(in the rows, 128 means zero)
Each path below is one point turned by a fixed rotation once a step. After each direction that follows a path, write how fast that rotation turns it, in degrees per step (0 if it stays still).
Each turn is a multiple of 5 degrees from 10 to 175, or 0.
Each row of a path follows its step; steps can be skipped.

step 1: [128 126 129 127 126 133 129 135 135 125 128 117 128 131 137 132 130 130
 141 135 137 128 123 121 121 144 129 126 138 125 116 135 126 130 134 122
 117 132 130 138 125 125 136 123 126 119 123 124 122 118 138 136 125 129
 126 137 126 132 130 126 137 122 122 134 122 124 138 123 131 125]
step 2: [132 126 128 117 124 131 137 122 125 125 130 131 123 121 135 128 129 121
 131 122 137 122 126 132 130 132 120 127 130 127 116 128 129 133 130 138
 111 132 129 129 140 130 135 131 122 134 123 123 123 125 128 123 135 132
 138 141 135 132 124 139 122 129 128 128 131 130 114 128 141 123]
step 3: [118 141 123 121 121 132 122 132 118 121 136 136 130 122 121 123 130 134
 128 131 128 122 133 125 121 132 124 125 125 138 122 123 130 122 120 129
 122 122 125 135 127 128 125 127 126 136 139 121 128 140 137 117 127 124
 126 128 118 130 140 144 124 123 130 127 123 132 124 129 131 130]
step 9: [125 129 130 130 132 121 140 132 130 112 126 132 134 123 132 140 130 130
 128 134 142 124 128 127 134 122 132 125 130 122 132 122 123 126 126 132
 130 123 119 132 132 122 128 128 133 134 125 119 133 129 139 126 135 126
 129 123 135 111 129 124 139 134 128 132 135 123 130 133 128 111]
step 10: [133 130 129 132 121 122 141 130 129 121 122 134 125 120 127 135 125 123
 120 126 132 127 137 131 137 128 138 132 118 138 123 124 128 142 127 131
 135 133 110 134 121 133 134 131 118 128 129 124 127 129 117 131 128 126
 117 124 130 134 138 130 120 124 131 125 125 119 131 126 131 123]
step 14: [124 128 125 134 129 127 130 129 131 116 122 135 131 117 128 124 115 133
 134 128 130 123 126 124 134 132 127 123 129 122 126 135 117 138 129 134
 123 125 132 143 120 124 122 133 118 135 119 124 121 125 129 135 129 120
 133 118 124 123 129 121 139 122 122 129 132 112 126 125 127 128]
step 15: [134 129 142 128 115 140 132 131 123 119 130 140 124 128 120 120 128 129
 135 124 142 137 134 126 133 134 131 123 121 127 133 131 129 133 138 131
 128 120 122 138 128 132 125 127 123 127 119 132 134 126 115 128 129 130
 129 133 142 133 133 132 122 126 132 128 135 128 130 135 137 133]
step 18: [122 129 128 137 129 135 126 122 125 130 131 120 133 107 136 133 116 130
 130 120 128 140 128 122 141 140 122 128 130 117 116 123 127 124 121 130
 127 126 137 132 127 135 134 133 127 131 129 128 130 119 120 129 125 130
 132 129 131 131 136 137 124 129 134 128 128 133 122 122 123 130]
Directions:
[129 129 130 127 130 128 128 125 129 130 130 128 128 125 129 129 126 129
 129 128 127 129 130 130 125 128 128 129 124 129 127 125 126 128 128 126
 126 128 127 128 128 127 128 127 128 128 129 127 130 130 125 128 126 128
 127 128 127 132 129 128 127 127 128 130 131 131 127 127 127 128]	140
[130 127 127 127 127 129 126 127 129 129 127 126 128 130 128 129 129 127
 128 127 125 129 130 127 125 130 129 126 129 129 125 126 129 129 126 132
 127 129 128 126 130 128 129 130 125 126 129 128 128 125 127 130 128 128
 128 129 129 127 125 130 129 126 126 128 130 130 132 129 130 128]	70
[125 125 128 128 127 126 129 128 128 128 125 127 127 127 130 130 129 128
 127 129 127 129 129 130 128 126 129 128 125 130 130 127 128 128 130 128
 126 128 128 126 133 129 129 130 128 129 130 129 131 130 132 127 129 127
 130 127 128 131 129 128 129 128 130 127 125 127 132 127 129 126]	20
[125 129 128 128 127 132 124 127 125 128 128 129 128 132 125 127 129 129
 127 126 128 127 129 126 126 127 129 130 128 128 128 128 129 128 130 128
 128 126 128 127 129 130 127 129 127 130 127 127 131 129 126 124 129 128
 126 128 129 130 126 126 129 128 130 129 128 127 128 128 127 129]	90

step 1: [123 132 140 135 133 121 122 138 122 125 123 118 122 136 129 133 135 121
 133 131 120 141 126 126 130 127 124 119 132 134 133 124 119 123 137 133
 123 130 126 128 132 131 127 134 133 133 131 117 134 134 125 128 127 130
 121 124 124 126 135 130 136 129 114 133 127 130 122 120 128 112]
step 4: [135 130 128 138 137 117 118 132 122 126 124 123 127 134 124 129 135 121
 122 137 124 135 128 133 125 129 135 115 136 135 136 129 119 131 130 121
 137 125 121 129 138 134 124 137 131 126 126 139 123 125 125 120 132 123
 128 133 137 128 136 126 129 136 113 129 128 131 124 121 126 129]
step 5: [127 136 132 133 128 121 129 127 133 126 123 128 129 131 124 129 134 128
 130 118 124 129 131 130 125 119 131 123 136 141 136 124 130 129 132 137
 131 114 118 133 125 126 126 131 130 132 129 116 133 113 119 118 127 117
 130 122 136 129 128 127 121 117 114 123 127 134 128 129 122 123]
step 7: [130 133 136 131 133 118 117 129 127 138 123 121 128 137 126 123 129 131
 132 124 136 139 120 130 128 126 125 118 126 130 141 126 126 135 130 136
 125 138 123 125 137 143 116 137 127 130 133 132 133 124 126 132 128 129
 123 140 126 126 133 124 127 130 127 125 121 131 121 116 128 120]
step 11: [116 129 131 130 131 116 132 131 133 137 128 127 126 130 129 107 128 127
 125 127 136 129 121 131 132 129 123 125 135 135 131 124 128 127 123 129
 129 113 128 136 124 129 128 131 127 127 124 127 137 118 119 124 126 122
 135 132 130 121 134 121 131 128 111 123 119 130 132 116 127 122]
step 17: [122 131 134 137 126 126 131 121 137 142 134 126 127 136 129 124 132 128
 125 130 136 132 129 124 117 133 129 123 134 127 135 127 122 125 129 119
 130 118 118 127 132 126 130 128 144 129 124 118 140 122 118 124 131 128
 131 134 125 120 128 122 119 122 117 138 128 137 127 129 128 120]
step 18: [120 127 129 127 143 133 134 126 124 143 134 125 140 135 130 128 123 129
 125 129 136 131 126 126 129 125 122 115 130 131 142 112 126 133 129 136
 126 135 126 125 122 130 122 122 132 130 128 127 131 120 123 125 132 121
 121 132 133 129 141 119 136 125 123 130 128 135 123 134 134 132]
step 19: [131 124 134 128 138 120 120 133 123 131 130 127 128 138 124 134 133 134
 128 133 127 132 129 133 136 124 126 116 126 132 129 127 116 123 139 133
 134 136 124 126 138 128 121 133 133 123 127 136 136 116 129 119 138 133
 128 123 134 122 140 120 129 127 130 130 127 118 124 131 122 116]
Directions:
[127 127 130 130 126 127 125 130 132 129 128 126 125 127 127 128 130 128
 130 129 127 129 129 129 131 128 130 127 127 125 128 128 128 127 130 128
 132 128 127 128 127 130 130 127 127 129 129 127 129 127 127 129 128 126
 129 131 131 127 127 130 127 129 129 129 128 127 128 127 125 127]	120
[124 128 126 126 132 129 127 125 128 127 130 128 129 125 128 129 126 128
 130 126 127 129 126 125 127 129 128 127 129 129 127 128 130 125 130 128
 129 126 126 130 129 129 125 128 126 126 129 126 126 129 128 130 128 125
 127 128 128 127 130 129 130 129 128 131 127 128 129 129 127 127]	145
[129 128 130 125 128 130 128 129 128 128 129 129 128 131 126 128 130 124
 130 130 129 130 127 130 130 126 127 128 125 129 128 128 129 127 129 130
 128 130 129 125 128 129 125 129 128 127 130 126 133 129 128 129 129 129
 127 127 125 127 128 130 129 129 130 127 127 127 128 129 128 128]	60
[128 127 125 129 127 129 129 126 129 127 125 130 129 131 128 128 128 124
 127 127 126 129 127 129 130 130 129 128 129 130 128 128 128 129 130 126
 127 127 128 130 128 126 127 131 126 130 129 128 129 128 127 126 128 126
 133 131 128 128 125 129 129 128 128 128 127 130 129 129 127 128]	65
[128 125 126 130 131 129 129 127 129 127 128 132 128 129 128 127 129 127
 127 128 129 127 128 128 126 124 129 127 124 125 127 125 129 128 128 129
 126 125 127 130 129 129 130 129 128 125 129 128 129 125 127 128 129 129
 128 129 130 128 129 128 128 129 126 128 130 127 127 128 129 128]	55
